(in the rows, 128 means zero)
The rows below come in pairs that one turn or mirror swaps. Which row does each named row swap with?
The rows were stretched afterwards, more along some directions than others.
vumez: [ 92 140 126 121 123 159 121 105 112  86 128 163 135 124 111 150]
rak: [141 114 131 148 143 136 143 150 138 126 122 112 143 129 110 115]
lufo: [131 127 162 140 129 162 112  85 124 129 120 130 112 115 130 134]
ruv: [119 123 129 141 140 163 124 118 133  89 106 128 133 141 121 143]
pese: [122 125 150 108 144 107 118 109 132 138 127 150 154 105 137 133]
pibe: [125 123 153 117 141 111 104 113 128 135 130 155 156 105 137 135]
zenu: [129 153 131 164 147 124 110 109 119 124  98 112 173 110 125 115]
Rar: [125 131 137 163 149 133 119 106 141  93 110 163 129  96 132 140]
Sube: [118 128 125 144 138 161 121 121 128  92 108 117 138 141 122 137]
vas: [133 124 159 136 122 173 117  83 117 130 119 138 113 118 119 133]
Doz: [124 127 154 124 132 160 113  84 127 128 126 127 113 118 130 140]
pinez: [142 112 121 141 140 148 127 165 133 125 127 117 132 132 118 126]
puf: [128 126 161 136 130 162 114  80 127 126 117 129 111 116 127 134]
nosa: [147 124 126 142 123 161 137  90 138 125 131 163 103 128 133 154]
Nekuz: [149 123 120 121 131 161 128  88 140 130 135 143  86 118 129 154]
nago: [140 129 130 152 139 127 118 151 122 120 121  83 121 112  99 104]
fufof: [142 110 151 145 143 139 131 125 138 123 122 113 136 121  96 108]
rupo: [ 93 144 128 124 126 160 121  95 113  87 127 159 128 118 110 148]
mazif: [145 118 145 162 147 129 134 142 143 114 113 101 115 113 102 107]
Kudi: [125 126 157 141 127 170 120  88 121 123 115 132 116 118 121 135]
zemu: [140 132 136 122 123 135 114  83 134 128 146 143 117 126 133 143]
Gikug: [131 152 131 168 153 125 109 102 124 123  98 110 171 106 129 117]
Goza: [119 122 157 111 146 108 107 108 132 126 127 158 157 103 137 135]
neri: [139 126 132 171 150 132 135 146 140 109 111 103 135 122 116 112]
Fomil: [137 138 118 122 124 138 112  95 125 117 135 141  95 117 130 152]
Bokem: [140 130 121 141 133 137 108  89 133 123 136 156 117 129 149 161]
nuz: [141 124 134 130 130 146 128  90 141 108 126 155  93 124 126 153]
pef: [121 126 151 113 144 109 112 107 131 130 125 163 162 106 140 140]
ropi: [128 130 136 167 156 124 117 109 146  95 109 159 130  97 138 140]
Sor: [125 126 157 134 127 165 116  85 121 123 121 127 108 113 119 134]
tuk: [144 125 115 129 138 157 125  99 144 125 136 152  93 122 148 162]
katup: [131 121 130 158 151 120 119 144 135 120 130 103 137 122 121 121]
nado: [153 122 140 136 102 145 135 115 129 134 140 159  82 131 142 148]
kupe: [155 115 154 153 133 134 132 147 129 128 132 115 113 118 118 113]
Ded: [120 126 129 139 139 158 126 122 131  94 103 122 143 139 121 137]
fatum: [135 129 125 146 125 157 128  98 135  99 127 169 104 129 133 157]
bibu: [119 123 155 108 140 110 108 112 130 130 132 162 153 109 142 140]
gazap: [142 124 139 130 133 136 136  76 150 131 130 144 102 120 131 142]
Zanon: [144 111 124 127 140 134 131 160 134 135 125 103 134 124 104 115]
Nezog: [138 125 146 152 136 126 125 132 136 128 136  89 127 116 105 100]
Til: [125 134 133 163 151 122 112 108 140  96 115 161 135  98 140 141]
fike: [126 125 148 110 142 103 107 112 128 136 124 150 163 106 139 134]

Swapped with Gikug: vumez
Swapped with Nekuz: Zanon
Swapped with nago: Fomil
Swapped with nado: kupe

